(in the rows, 128 means zero)
One turn or mirror swaps these rows in pairs. Which row does each one swap with?
Tep: [122 134 132  85 134 133  90 179 120 148  94 133 121 123 141 104 131 125
 100 139 122]
por: [111 148 114  73 129 136  95 147 150 141 121 133 124 137 139 107 112 108
 117 138 127]
Rute: [139 119 127  93 143 136 136 158 148 133  92 128 104 120 143  93 130 145
 121 120 136]
Num: [125 135 137  80 141 151 126 125 131 128 104 155 114  99 142 106 113 136
 120 131 139]
zit: [134 129 118 106 136 147 128 164 126 157  93 134 123 124 161 121 105 113
 103 139 117]
rut: [126 135 127 120 148 139 124 164 131 147 120 138 120 119 163 108  96 131
 132 140 123]
Zof: [147 144 139  86 158 140 127 142 138 136 120 140 101 123 144 101 141 126
 122 128 145]
Mami: [124 120 132  74 125 158 131 175 138 151 100 109 125 143 150  93 113 121
 117 141 131]
Nubi: [126 135 137  75 137 150 104 165 136 140 105 125 113 101 140 105 129  92
 122 129 131]
sapo: [111 138 123  47 138 150 123 140 120 146 107 138 121 129 147  92 105 122
 125 135 121]
kabop: [118 124 118  80 141 127 125 174 119 153 101 151 102 117 160  91 112 143
 132 159 123]
gido: [116 119 128  76 143 130 133 171 114 139  98 135 126 115 167 121 100 118
 112 137 135]
Bogak: [117 153 117  71 121 158 141 173 137 151 121 118 111 134 142 104 118 138
 126 152 139]
kep: [128 148 105  95 140 132 109 153 110 138 103 130 119 128 158 113 106 141
 144 128 131]
Kozi: [132 150 143  62 130 143 132 169 137 131 104 138 100 135 134 123 103 147
 139 131 130]
tor: [144 152 120  83 121 159  98 170 136 150 124 133 112 114 148 109 128 138
 108 153 136]
zuzug: [127 133 152  68 139 152 112 157 140 146 118 153 105 123 153 102 145 145
 118 156 132]
maveg: [134 147 150  83 124 153 113 153 145 157 109 121 104 111 131 113 144 135
 135 146 128]
bobom: [131 130 121  78 160 168 137 158 139 127 111 131 117 117 156 117 134 110
 119 126 140]
Ralo: [148 138 134  81 139 142 122 155 128 150  88 143 105 140 143 107 137 115
 143 137 148]
Sebir: [111 119 121  95 142 148 105 169 125 121  90 149 127 119 151 102 111 112
 118 134 125]
ber: [128 140 137  70 142 143 121 160 133 154 121 135 128 121 119 107  92 110
 135 144 132]
Dudi: [112 122 138  89 151 142 104 152 142 144 107 136 148 126 143  98 108 138
 139 162 126]
ged: [141 143 130  92 133 162 143 143 118 145 118 129 105 126 144 101 114 133
 135 122 118]
subit: [ 94 136 122  99 141 148 131 163 151 143  94 136 119 118 123 107 128 141
 125 146 130]
pubi: [144 142 126  95 125 146 126 134 135 147 135 134 119 119 159 117 134 139
 135 143 124]
kagir: [140 156 131  67 144 127 120 143 162 143 102 126  96 117 157 120 122 118
 126 137 131]
Tebi: [120 143 138  71 140 131 136 139 163 142 111 137 130 128 142 107 109 135
 122 122 111]
doba: [114 137 122  99 128 145 123 154 160 136 105 130 115 125 152 101 130 158
 131 160 139]
supob: [131 138 127 102 138 151 123 181 141 131 105 153 127 105 140 100 116 151
 136 122 130]
Bezof: [123 146 140  85 142 132 117 171 155 155 105 132 126 112 147 128  88 128
 115 147 135]
sakas: [141 133 136  59 141 144 127 158 141 146 116 129 123 123 151 106 134 163
 107 139 126]
Beto: [134 152 135  82 149 139 131 140 134 165 121 129 126 115 146  93 130 104
 122 149 136]
tal: [114 131 147  87 149 126 114 171 131 146 106 131 127 121 138  89  91 139
 116 145 115]
zemir: [123 125 141  76 125 134 125 175 139 127 100 133 112 136 166 115 111 135
 123 111 131]
dufu: [147 129 119  95 126 124 113 180 142 154 129 127 118 119 162 101 113 126
 128 146 136]
beno: [126 143 134  79 134 145 109 161 112 137  95 135 122 126 154 101 157 120
 137 134 134]
dun: [116 130 101  74 136 154 105 186 135 136 107 139 120 127 151  92 131 142
 120 145 133]
negu: [124 155 123  75 129 140 122 177 112 161 106 136 107 106 160 120 108 132
 135 144 143]
loru: [115 151 120  71 141 155 104 167 127 133 100 139 118 123 173  97 143 137
 126 153 139]
radu: [129 148 128  65 136 151 141 158 107 138  96 152 103 125 151 105 130 141
 130 128 135]
vatif: [138 144 123  99 160 129 131 160 152 133 114 122 141 123 141 103 106 124
 124 141 147]
dipi: [115 141 132 103 147 149 124 140 141 155  96 163 126 121 169 108 112 134
 135 133 123]
Goror: [119 147 122 105 137 143 129 169 151 152  99 113 111 112 153 115 117 124
 143 154 112]
fosi: [130 139 108 104 156 145 110 160 148 130 111 154 117 129 147 113 111 121
 118 137 152]
Zurif: [118 143 132  73 134 137 118 160 162 159 105 148 133 108 143 138 125 119
 121 138 133]
suzas: [148 166 108  66 128 133 120 151 137 149  99 130 117 119 163 115 131 133
 126 141 118]
dabad: [148 136 128  74 131 146 105 128 144 129 117 128 124 121 134 116 107 133
 128 143 125]
Fifub: [119 127 156  58 136 152 129 168 116 156 104 142 115 129 155 112 112 120
 132 153 140]
Baz: [138 152 117  89 149 163 133 171 149 145 115 135 138 117 132 118 117 147
 129 157 132]
bugef: [125 144 144  67 117 145 118 145 155 134 100 141 111 131 161 111 108 143
 122 118 129]
badud: [129 136 141  66 151 146 114 160 140 139  95 146 116 119 159  75 131 114
 116 136 118]
bagab: [ 90 145 133  95 145 145 127 146 124 143  89 138 118 125 143 112 140 129
 122 142 134]
taz: [107 148 130  98 140 162 102 154 143 128  97 137 117 115 134 122 122 126
 108 151 118]
risek: [131 144 141  85 111 143 118 158 140 149  90 102 119 108 141 107 114 140
 135 142 138]
tanuz: [115 142 114  70 134 128 105 148 129 167 102 149 123 144 148 117 131 127
 118 146 133]
mita: [109 121 123  60 148 128 130 165 120 135 108 125 123 119 147 104 104 120
 129 131 112]
Kebot: [125 124 112  82 143 146 128 164 150 136 100 120 129 117 147 110 112 104
 144 162 128]

subit swaps with bugef
mita swaps with loru
zemir swaps with bagab
Zof swaps with rut
dun swaps with sapo
negu swaps with Nubi
radu swaps with Sebir

One turn or mirror swaps these rows in pairs. Which row does each one swap with?
Zore: [149 137 138 153 142 154 158 112 133 151 101 134 139 146 123 132 116 134
 120 142 138 139 145 110 178 128 119 119 136 134 133]
zoneg: [143 117 141 164 162 154 153 139 132 146 132 142 139 122 135 123 132 133
 141 166 133 147 147 121 135 131 137 127 135 137 154]
Zam: [126 132 136 141 140 153 158 125 103 143 131 132 143 128 124 119 107 125
 126 162 138 150 129 110 166 132 126 120 156 136 136]
Mafa: [145 128 147 138 139 154 161 122 102 154 163 141 129 123 119 126 109 143
 118 143 135 128 140 110 140 123 141 102 148 133 136]
bar: [141 147 143 140 144 144 157 115  90 141  95 131 137 116 112 131 109 132
 117 123 153 138 146 108 153 125 139 108 141 125 139]
vatal: [138 160 173 146 153 164 165 138 128 142 129 142 117 124 126 133 131 133
 116 153 116 130 144 112 121 132 131 124 144 110 125]
Zokup: [146 140 143 150 149 155 160 124 123 157 153 140 140 136 126 113 108 136
 109 127 129 138 170 105 133 135 122 116 170 120 138]
kab: [132 128 146 147 145 159 156 120 130 139 124 127 137 137 132 128 143 133
 121 158 139 132 145 104  99 131 170 121 156 107 124]
Deda: [124 166 138 164 137 155 167 120 103 125 139 140 130 122 118 123 126 156
 132 144 141 128 159  98 135 138 152 125 153  99 114]
Dit: [115 128 141 155 168 156 150 112 108 128 122 143 129 146 104 122 146 162
 135 143 121 126 149 111 153 125 121 117 136 112 122]
pigi: [160 168 137 140 147 143 157 122 102 150 139 130 138 112 123 133 107 133
 114 150 130 137 141  97 144 129 127 106 139 132 141]
rik: [129 136 145 153 138 150 159 125 118 132 136 138 136 141 126 141 135 132
 121 131 128 144 152 119 175 123 167 125 141 114 119]
gur: [152 160 151 156 142 149 159 121 114 137 137 138 131 123 120 107 151 131
 116 163 175 137 139 107 140 131 142 119 133 113 131]
Vop: [130 122 150 146 136 134 175 112 146 121 130 126 130 138 134 130 123 132
 128 147 134 153 147  85 134 108 146 108 133 115 131]
Vufe: [149 146 138 146 145 147 157 103  93 135 143 135 132 113 123 125 142 138
 117 148 141 143 140 119 164 128 140 110 117 114 143]
lesos: [137 148 133 150 162 164 142 131  80 155 133 124 126 131 110 127 134 144
 115 166 138 130 165 116 125 129 138 129 138 134 139]
saro: [127 145 111 150 148 145 144 122 100 143 134 137 129 126 116 128 130 120
 105 123 131 136 164 130 113 136 132 105 131 121 127]
bekom: [132 133 147 148 132 151 170 122 140 102 136 127 132 152 134 133 118 133
 127 139 137 138 139  95 125 135 140 115 142 129 119]
rozum: [140 151 136 165 147 140 155 126 116 136  88 138 139 143 114 132 125 129
 121 159 135 136 153  94 114 128 122 120 173 126 129]
nesa: [125 141 143 155 151 159 156 130 149 137 106 143 133 119 126 146 150 137
 124 156 123 130 161 130 120 127 144 126 145 120 134]
Pefig: [124 142 161 136 155 150 179 116 117 150 114 139 122 126 119 107 145 130
 114 139 115 137 133 104 130 121 151 101 153 117 137]
boki: [139 150 135 146 150 150 157 124 118 145 131 142 134  99 127 139 128 127
 130 159 143 140 151 112 107 132 105 112 127 122 127]
guvu: [130 139 137 143 150 156 159 131 137 149  91 133 138 125 121 129 121 132
 117 152 157 135 151 123 157 126 155 124 129 119 139]
tulud: [120 162 129 156 144 142 157 119 107 127 110 132 133 135 114 129 108 115
 124 119 128 152 152  90 121 125 125 108 154 113 130]
kulok: [137 122 141 147 147 142 159 110 140 134 145 134 131 136 119 128 145 130
 122 132 145 139 145 118 173 129 143 115 135 111 137]
keme: [123 143 160 144 157 160 154 125 116 118 121 128 134 150 119 126 141 152
 131 151 118 121 140 119 146 130 133 119 138  95 115]
nikun: [118 153 147 134 161 146 164 134 125 127 129 147 124 144 133 117 144 133
 126 142 116 136 130 114 118 113 151 102 151 127 134]
solup: [140 158 145 169 143 147 156 112 139 143 103 129 140 131 115 120 136 145
 126 150 143 148 170 101  96 131 140 118 140 109 138]
lunu: [140 145 119 151 140 154 153 120 123 158  94 134 136 122 129 132 147 116
 108 138 136 162 150 107 119 124 139 110 140 137 132]
dek: [142 156 158 165 166 135 152 122 125 135 137 135 140 122 113 135 137 137
 137 146 139 156 160  83 136 106 140 123 142 103 126]
tenuv: [128 144 132 134 148 141 157 102 124 118 114 128 140 153 119 134 130 124
 105 120 133 133 150 104 123 115 130  90 144 128 151]
Dozim: [126 143 134 152 145 127 160 112 116 148 120 145 134 126 127 130 124 129
 106 144 142 148 151  97 102 112 135 104 143 150 154]
gemav: [135 125 142 162 146 144 156 118 117 133 123 134 133 100 120 136 124 137
 121 137 116 146 150 119 109 129 120 116 118 134 130]
zile: [132 125 143 147 148 146 159 117 124 142 139 139 129 127 123 125 145 129
 113 158 173 152 146 101 159 132 162 109 140 122 139]
bif: [142 134 126 170 153 141 147 106 120 134 133 129 142 150 107 143 133 152
 132 148 129 135 174 121 140 126 108 132 137 130 148]
lozis: [129 153 144 155 140 147 155 114  92 144  83 137 132 143 114 120 128 149
 120 137 137 146 159 117 112 131 130 102 137 114 143]
Tik: [137 145 139 164 141 152 142 116 106 117 125 136 154 165 113 120 126 145
 123 169 145 130 162  95 155 137 119 116 146 125 137]
vute: [130 148 132 150 140 136 160 125 113 145  96 138 135 132 125 134 108 130
 119 129 129 146 156 117 160 128 107 112 135 137 137]
Vufu: [135 153 143 159 149 153 159 113 150 130 138 132 133 129 120 124 145 142
 124 138 127 134 158 112 172 120 158 117 139 113 123]
seta: [141 145 150 155 153 140 136 118 103 135 131 144 153 149  98 144 117 150
 118 148 129 139 165 120 140 141 114 109 131 129 145]
Dopav: [133 127 141 146 149 156 163 119 101 156 126 138 129 113 121 119 148 134
 123 146 126 144 163 114 173 127 146 118 124 127 136]
toval: [123 157 134 145 130 163 181 104 121 121 143 123 133 143 143 121 124 126
 127 136 139 136 148  99 123 115 138 115 146 112 119]
Dezis: [139 146 144 177 131 143 152 115 107 132 130 133 144 126 108 143 111 151
 148 157 154 143 155  95 130 115 147 124 145 115 121]
zepez: [155 134 147 152 142 131 161 115 149 139 103 131 138 138 124 129 131 125
 117 131 144 152 143  92 123 126 132 113 123 120 143]
Kop: [128 139 118 143 159 147 140 107 106 142 125 127 124 136 112 123 142 152
 102 143 126 119 165 121 110 115 142 110 146 136 147]
pavu: [135 141 124 133 156 142 156 131 130 142 142 137 119 134 136 117 143 122
 104 136 124 138 140  95 121 110 140 101 158 133 139]
Dat: [136 177 151 152 144 150 161 124 143 126 134 132 134 154 129 140 133 126
 127 162 140 143 147 114 127 126 154 118 122 124 129]
fezi: [137 159 106 151 146 155 161 116  89 148 141 122 136 137 121 109 132 136
 138 148 134 144 161 109 126 129 133 126 153 138 143]
zeze: [151 149 123 153 158 142 138 113 120 134 131 132 141 139  98 134 125 149
 117 135 129 128 179 110 142 136 109 106 141 132 139]
Rasik: [133 107 136 158 144 143 153 121 126 139 130 136 136 122 123 128 119 148
 116 154 117 135 167 111 102 129 110 116 143 120 132]
Dal: [140 154 116 159 131 154 157 117 104 122 139 139 140 147 126 134 125 151
 138 164 145 134 166 115 151 149 129 130 151 125 134]
tak: [129 151 141 148 151 141 156 124  85 133 132 136 130 152 118 136 147 138
 124 182 116 136 158 114 122 118 140 121 154 114 138]
fide: [146 123 140 154 148 145 156 127 113 130 163 136 136 152 129 114 124 139
 111 171 154 136 148 106 136 123 121 114 153 122 124]
ruzor: [120 122 128 160 154 146 156 128 132 130 137 144 128 144 128 117 146 147
 125 137 104 129 149 109 107 125 132 127 150 123 136]
fev: [133 133 142 163 142 138 166 119 152 136 107 134 133 136 113 122 106 135
 116 145 148 141 144 102 167 130 129 114 141 123 135]
mag: [142 116 140 165 148 147 163 107 104 115 127 130 134 159 125 113 131 138
 121 123 158 141 160  96 127 117 140 113 135 121 144]
fibed: [119 155 146 146 149 165 158 117 127 127 127 144 133 161 123 116 158 145
 112 156 133 138 141 103 103 128 138 103 149 126 133]
Giga: [134 134 126 171 154 158 148 101  94 145 138 120 146 148 117 128 129 153
 116 167 135 139 170 113 121 124 133 127 148 136 154]
bos: [125 145 140 138 158 155 165  88  95 143 141 121 135 145 120 127 134 145
 132 147 130 131 154 126 112 115 138 106 161 127 141]
koro: [152 151 140 160 139 144 152 120 120 143  82 134 141 134 125 131 121 127
 116 133 143 145 160 119 103 131 131 112 145 119 130]
Zap: [141 149 121 158 151 136 135 124  98 144 110 129 125 126 114 125 123 147
 114 135 138 128 172 117 130 123 132 119 123 113 107]
gar: [132 154 136 147 140 141 149 115 156 138 107 131 133 134 121 129 135 134
 118 161 161 139 148 109 139 127 167 111 144 126 142]
doli: [127 169 145 137 147 143 153 127 138 140 138 134 131 153 128 109 111 145
 129 158 129 133 140 114 153 130 151 106 131 128 129]
dis: [134 129 136 164 145 142 172 107 106 157 132 123 138 120 117 118 124 140
 144 153 142 171 169 113 137 120 144 121 127 118 131]
Rofo: [130 149 141 139 148 154 154 148 119 136 111 143 119 146 143 126 141 130
 118 163 126 137 123 116 143 118 149 109 155 123 132]
finif: [142 119 131 158 139 143 159 103 128 160 112 136 131 122 118 120 144 144
 101 134 117 142 165 102 121 133 121 122 133 122 132]
nado: [127 137 136 147 146 135 156 115 152 124 129 135 135 158 123 124 146 141
 124 160 124 146 137  75 137 126 133 114 148 125 132]
romik: [118 161 140 157 137 151 155 119 113 137 128 130 135 141 119 109 120 125
 115 154 171 147 145 100 158 127 162 112 141 122 140]
Gisa: [130 136 164 157 145 155 166 109  81 128 120 128 130 135 106 128 131 157
 124 157 147 139 158 106 138 123 127 135 136 115 120]
Mukef: [115 140 128 140 168 154 148 120 100 122 119 131 136 157 109 121 125 157
 110 149 133 115 154 114 128 108 131 114 137 126 149]
tebo: [133 145 143 147 121 134 168 116 105 153 112 144 137 130 122 121 126 114
 106 154 151 153 156 117 147 141 148 102 149 110 144]
Gor: [121 156 153 149 157 165 154 133 107 122 127 140 137 140 122 127 124 160
 133 166 126 115 139 119 142 125 142 129 160 125 134]
Kabom: [130 120 138 153 175 152 157 118 111 135 127 120 119 139 102 127 131 160
 124 146 107 122 157 110 135 117 124 124 138 118 130]
tini: [139 146 141 156 143 138 156 114 129 144 114 144 136 117 130 144 134 120
 123 164 175 142 144 122 139 123 138 113 161 125 126]

guvu swaps with Mukef
tenuv swaps with nesa
Kop swaps with gar
vute swaps with keme
zoneg swaps with mag
kab swaps with Dozim
zeze swaps with Vufu
lozis swaps with Rofo
Zokup swaps with dek
rozum swaps with Pefig
doli swaps with Zap
Tik swaps with Dopav

